One hidden turn or mirror swaps the rows below in pairs. Which row is each named row swapped with?
Losek: [  6.6  -0.3  27.9 -22.0 -29.4  10.1   1.5   7.7 -13.0  -1.3   6.0   8.6
   4.4 -14.9  -0.6   8.9  31.9 -18.3 -10.6   0.2   2.9   0.9]
gafo: [  8.6 -11.2  15.2   5.9 -13.4   6.2  11.4 -10.1  -5.2 -17.4  -6.6  15.5
  12.1 -11.3  -7.7  11.7  10.7  -2.8  -3.5 -12.4  -3.3  -7.6]
tupus: [ 18.8   5.6  13.0 -24.0 -11.4  10.5   8.7  15.7   8.2  -0.4   0.4   2.5
  18.4  -5.3 -10.4  -2.5  20.8 -18.7   2.8  13.9   2.0 -22.8]
zovit: [ 10.9 -14.7  18.9 -24.6 -14.4   9.7  10.7   4.7  11.5 -13.2  -7.3  12.1
   4.0 -11.0 -26.2  -1.1  -0.7 -11.2  -2.1   3.3 -22.7  -1.3]
muk: [ -7.2  -2.9  28.0 -15.0   5.1  -2.2  -3.2  24.6  -9.9  -7.8   1.9   7.1
   4.1 -13.7  -5.0  11.9  18.4  -8.8 -14.7   3.7  -9.7   6.5]
rut: [ -1.6 -14.9  22.9 -17.3 -31.4  10.3  -6.3   0.1 -15.5  -4.0  -0.1  -3.7
  -3.4  -0.1 -18.6   7.0  18.8 -14.9   1.8  -2.6  -4.4   4.1]
zedaz: [  8.1 -14.4  10.7 -28.7   5.4   9.3   3.4  19.3  -5.3 -12.6   5.2  16.8
  21.9  -6.7  -7.4   7.4   9.3 -13.2   9.0  18.1  -0.1  -4.1]
givib: [ 19.2   1.7   0.0  -1.8 -16.8   6.4  14.6  -5.0   2.8 -11.5   2.5  16.9
  -1.4  -1.9  -7.8  11.3   4.6 -21.7 -13.4  -7.7  -5.2 -16.1]
luri: [ 10.2 -11.8   6.1  -8.2  -5.6  19.0  13.6  16.0   4.5 -13.4  16.2   2.9
  -3.2   3.8 -23.3  24.0  16.7 -18.9 -15.0  14.3   8.5  -0.9]
Nem: [  1.9 -16.7  25.7 -21.8 -26.0   7.5  -8.8   0.2 -16.4  -3.7  -4.0  -3.5
   0.5   0.7 -13.2   4.5  17.4 -16.2  -0.7  -2.2  -8.1   8.4]
Dit: [  5.1 -18.5   1.1  -6.0 -12.8  27.3  -0.1   2.8  -0.6 -15.6  -0.5  -4.1
   3.5   0.8 -18.9  27.9  18.4  -5.5  -9.8   9.1   3.4 -16.0]
Bodub: [ 13.9  -6.9  11.4  -8.5 -13.1  16.9  -7.5   9.9   7.1   0.6   0.7   1.1
  18.4   6.7 -19.9  -5.8  10.4 -18.2  10.2  -4.2 -11.1 -17.6]
Nofa: [ -2.0 -21.1  23.4 -11.9 -30.1   6.3   1.7  -4.5  -7.8 -13.0   7.9  -6.1
   8.1  -6.9 -15.5   7.1  17.5 -14.2  -3.7  -5.1   5.8   7.1]
guza: [ -0.2 -18.1  12.3 -11.5 -19.3   5.5  10.7  -1.1  11.4   0.0   3.9   7.4
  12.0 -13.6 -25.9  -7.1   6.1 -16.0  -3.0   2.6  12.0  -1.3]
bofav: [ 15.0   8.3  13.6  -0.4 -18.1   9.4   9.2  -3.5   1.5  -6.4  -1.7  17.4
   3.3  -3.6   7.6   9.1  12.3 -25.8 -12.1  -8.9  -4.7  -5.5]
Zedan: [ 12.1  -4.9  11.5 -12.6 -10.4  12.5  -9.4   7.6 -20.8  -9.8  -4.1  -3.3
   6.8   1.2  -7.2  21.3  18.2  -5.1 -24.2  18.2 -15.8 -12.7]
Tupu: [ 14.1   5.6  15.2 -20.3 -11.1  10.3  -3.9   8.1  -3.1  -8.3  -6.5 -15.4
   5.8   2.2  -2.7  15.2  16.2 -10.2 -21.1  20.0  -7.3 -15.2]
nume: [ 18.0   3.6  10.4 -10.8 -17.5  18.7  -9.9   6.7   8.0   4.9  10.8   0.5
   8.9  -2.0 -25.1   0.1   5.2 -23.1   3.4  -5.8   1.4 -14.2]
zoze: [ -8.7  -1.7  22.5 -14.7   3.3   4.6  -3.5  25.3 -12.3  -2.2  -0.4   5.2
  -1.2 -14.4  -2.8  22.6  14.7 -17.0  -9.7   2.6  -0.6   4.6]
mub: [ 11.9   5.1  14.6 -23.1 -10.2   9.8  -5.0   9.1  -5.5 -11.4  -7.6 -13.3
   6.0  -0.3  -4.3  17.2  14.7  -9.3 -21.8  21.6  -5.4 -13.2]
vigi: [  1.9  -6.2   7.6  -5.7 -10.7  10.1  12.9  20.9  13.0 -13.1  15.0   4.5
  -5.3 -12.5 -21.4  21.7   9.0 -23.2 -11.2  16.4   9.1  -2.5]
Tugov: [  6.1  -0.1  12.5  -3.8  -5.2   7.4   8.8  27.2  18.3 -10.0   6.8   2.6
   1.3 -23.5 -14.2   8.1   3.7 -23.8  -5.4   5.0  -6.1 -13.3]
Pizis: [ 12.5  -0.4  22.9  -7.2  -8.0  15.3 -11.8  10.2  -3.4  -5.4  26.6  17.4
  14.4 -24.5 -10.1  12.1  12.3 -13.3 -17.7   4.1  -7.5   3.3]
Sav: [  7.6  -2.0   7.3  -3.4  -4.7  12.9  10.6  22.7  19.9  -6.2  10.2   8.3
  -4.0 -17.0 -18.5  12.1   6.8 -27.5  -1.7  12.7   3.0  -6.8]
Foga: [  4.7 -23.6  24.8 -19.6 -11.8  16.7   1.9  15.9  -1.4  -4.0 -12.8  13.0
  23.0  -8.1 -12.8  -5.1  14.1  -7.6  -1.1   2.0 -18.9   2.5]
doboz: [  8.9 -13.2  10.3  -7.2  -8.6  11.1  -8.0   7.0 -24.8  -7.8   3.8   6.4
   4.1  -9.6  -7.2  14.0  19.2  -4.2 -27.0  11.5 -19.7 -13.3]
Rano: [ -1.8  -3.1  25.2  -3.7   7.2  -2.0   4.0  27.1  -8.5 -10.4   2.1  15.1
  15.3  -9.5  -3.6  10.3  13.9  -8.0 -12.0   2.7 -12.8   1.5]
vavul: [ 11.9 -19.5   9.6 -10.0  -6.6  20.6  -1.1  15.2   3.1  -7.0  -2.2   3.4
  28.5   8.1 -11.9   1.0  14.2 -16.3  12.3   3.7  -4.6 -11.6]
Zodoz: [  3.4  -0.5  11.3  -3.6  -6.6   4.4  12.0  19.9  19.4  -6.9   4.2   2.1
  -2.2 -21.9 -19.7  10.4   3.9 -24.7  -2.3   8.9  -6.0 -15.6]
vun: [-10.4  -3.4  23.3 -13.7   2.4   7.0  -7.6  23.7 -11.1  -1.0   1.4   9.4
   2.4 -13.1  -3.1  24.3  19.7 -15.0 -12.2   0.3  -6.9   2.6]
Tur: [  4.1 -21.6   8.4 -10.4 -19.7   4.9  17.7   2.9   9.5  -5.9   6.0  17.1
   9.1 -17.4 -17.1 -10.9   8.3 -16.5  -5.6  -1.2  -0.3 -10.4]
pitif: [ -2.1 -22.6  13.9 -15.1  -5.7  19.7 -12.5  11.8 -16.7   8.1   4.8   6.7
  18.9  -5.0 -11.4   8.7  20.8  -7.9 -11.4  17.1   3.9  -0.7]
bezag: [ 19.4   5.9  12.3  -5.0 -21.1  13.3  11.1   2.8   3.7  -7.8  -3.6  14.7
  -1.9  -3.5   9.1  11.7  14.2 -25.7 -11.8  -8.6  -5.9  -6.9]
rimur: [ 11.5  -2.0  14.6 -25.1  -9.1   4.9  15.8   0.8   4.2 -13.2   4.1  16.7
  -7.7 -16.6 -27.4   9.8  -1.5 -17.1  -1.5   9.2 -15.1  -1.4]
Guko: [ 17.3 -13.9  10.1  -8.0 -20.8   1.5  14.7   3.8   3.3 -21.1  -3.2  32.6
   7.1 -12.4 -10.9   9.0  13.0 -11.8  -0.5   3.6  -2.5 -10.3]
Sove: [ 12.6 -15.4   7.0 -12.5 -10.4  21.5  -5.2  12.9   9.7  -1.0   2.9  -0.3
  22.2   9.4 -15.6  -3.6  10.2 -17.5   9.2   4.0  -4.6 -10.9]
gak: [ -1.4 -26.9  19.2 -14.9 -11.2  21.5 -10.2  20.0  -7.3   2.1  -4.0  12.9
  22.8  -5.7 -12.4   1.0  21.9  -8.2  -6.8   8.5  -3.9   3.4]
dapat: [  5.5  -9.5   8.6  -4.5 -12.1  14.4  13.3  17.4   8.5 -18.0  17.1   1.1
  -7.2  -1.5 -21.8  24.4  16.1 -22.3 -11.4  15.9   3.5   1.3]
Boruk: [ 16.6  -1.2  20.6 -11.2   0.4  21.4 -18.2  15.0  -9.0  -1.1  15.8  19.0
  12.0 -13.6 -12.2  18.7  10.4  -9.7 -14.3   6.4 -15.9   2.5]
tos: [  2.1 -13.7  13.6 -15.6 -18.1  19.3   0.6  -4.9   8.7   5.7   8.1   0.0
  11.7  -9.1 -26.9   7.5   8.2 -18.6  -6.2   3.7  15.5   6.5]
kam: [  8.0  -5.1  19.7 -12.6  -5.7  26.2 -17.3   0.0  -4.1  10.0   6.7   8.9
  12.9  -3.5 -21.0  19.6   7.4 -13.4  -8.2   4.0  -1.0  12.2]
vab: [ 20.2   5.1   3.5  -2.8 -16.4   8.7  12.4  -3.1   0.9 -13.6  -0.9  18.2
  -2.5  -0.3   2.3  10.7   7.6 -21.5 -12.5  -6.6  -7.8 -11.6]
legu: [ 12.5  -3.7  12.0 -26.8  -6.5  -0.2  14.2   1.4   2.6 -13.3   6.5  14.8
  -9.1 -15.4 -25.5  10.0  -3.9 -14.0  -3.5  10.7  -8.4  -3.7]
Nofu: [  5.8 -11.0  25.8 -27.2 -23.8   9.0  -8.0  12.1 -20.8  -7.3  -9.1   3.9
  -2.7  -3.7 -14.2   3.0  15.7 -12.8   2.2  -0.1 -15.7  -0.2]
gul: [ 14.2   2.3  10.0 -13.4 -11.7  12.3  -8.5   6.0 -13.3 -13.2  -2.0  -8.0
   4.5   1.3  -4.3  18.3  16.0  -6.9 -25.2  21.1 -12.0 -13.7]
veb: [ 12.8   3.3  21.0 -15.1   2.5  23.0 -17.5  11.4  -7.1   2.3  15.6  15.1
  14.3 -10.5 -17.2  19.5  10.9 -10.6 -13.0   6.2 -16.2   3.5]
Pili: [  9.4  -6.4  13.3 -14.1  -8.0   8.8 -16.8   4.7  -6.5  -9.3   9.2   6.3
  21.7  -3.5 -16.7  21.0  21.1   1.2 -18.9  18.2   9.1  -9.7]
zomig: [  5.3 -11.2  15.8   5.7  -8.1   5.4   9.9  -4.3  -7.2 -16.1  -8.9   9.9
  13.3  -7.0  -7.0   9.7  12.5   1.6  -6.9 -13.4 -10.0 -11.9]
kurun: [  6.9 -11.4  21.9 -10.8 -20.4   6.4   0.2   4.8   0.4 -15.4  27.4   9.0
  13.7 -28.5 -11.7   7.1  10.6 -15.0  -7.9   4.6   4.8   5.6]
ratap: [ -1.8 -20.9  25.4 -13.7 -30.8   6.2  -0.7  -2.4 -11.4  -6.9   3.0  -1.3
   3.6  -4.1 -11.9   1.7  15.4 -12.5  -0.8  -4.2  -3.3  11.8]
Sakub: [ 10.8  -6.0  28.1   4.4   2.2  -1.4  15.3  16.7  -9.9 -14.3   4.0  11.3
  15.3  -3.7  -9.4   4.7  15.3  -4.5 -15.4   0.1 -15.7   1.5]
mosur: [  7.0 -18.1   2.2 -12.4  -8.1  25.7  -6.5   5.6  -1.2 -18.9  -1.7  -3.3
  13.1   0.6 -17.9  25.8  18.8  -1.6 -10.8  12.5   0.5 -16.1]
gel: [ 19.8   6.9  12.1  -2.5 -20.4  13.3   9.9   4.0   4.4  -9.8  -2.9  18.3
   1.8  -7.6   7.4  11.5  11.2 -24.8 -11.3  -9.0  -5.5  -6.9]
zeve: [ 15.1  -5.6  -7.6  -4.0  -6.7   7.8  13.8  -5.8  -2.2  -5.1   6.2  16.8
  -4.2  -4.8 -14.4   8.0   5.0 -19.7 -12.9   2.8  -2.6 -20.9]
nipuz: [ 10.0  -0.1  13.2 -22.0 -13.3  13.3  -4.4  10.0  -2.9 -12.8  -7.0 -11.9
   5.3   1.9  -4.9  15.0  17.6 -13.8 -20.6  24.3 -10.5 -15.9]
Vom: [  5.0  -0.9  24.4   1.7   9.3  -3.8   9.2  19.5  -6.9 -13.6   4.7  10.8
  16.8   0.5  -7.4   7.6  15.8  -7.0  -9.7   1.0 -15.3   2.3]
Labet: [ 19.4  -9.3   8.7 -10.0 -15.8  19.2  -7.1   8.2  12.1   1.3   2.7  -1.5
  16.1   5.0 -20.7  -5.8   8.1 -24.1   7.4  -2.8  -7.4 -12.5]
viv: [  9.4  -6.7   8.9 -32.4   1.4   3.3  13.5  10.2  -1.9 -14.1   2.2  17.5
  -0.5 -11.7 -17.4   9.7   2.3 -15.6   3.1  22.5  -4.3  -5.0]

Swapped with Foga: tos
Swapped with ratap: Sove
Swapped with nume: Nofu
Swapped with Nem: Labet
Swapped with zedaz: kurun
Swapped with Sakub: luri
Swapped with zomig: Dit
Swapped with legu: Boruk
Swapped with zovit: kam
Swapped with mosur: gafo
Swapped with vavul: Nofa
Swapped with bezag: Tupu
Swapped with Sav: muk
Swapped with gak: guza

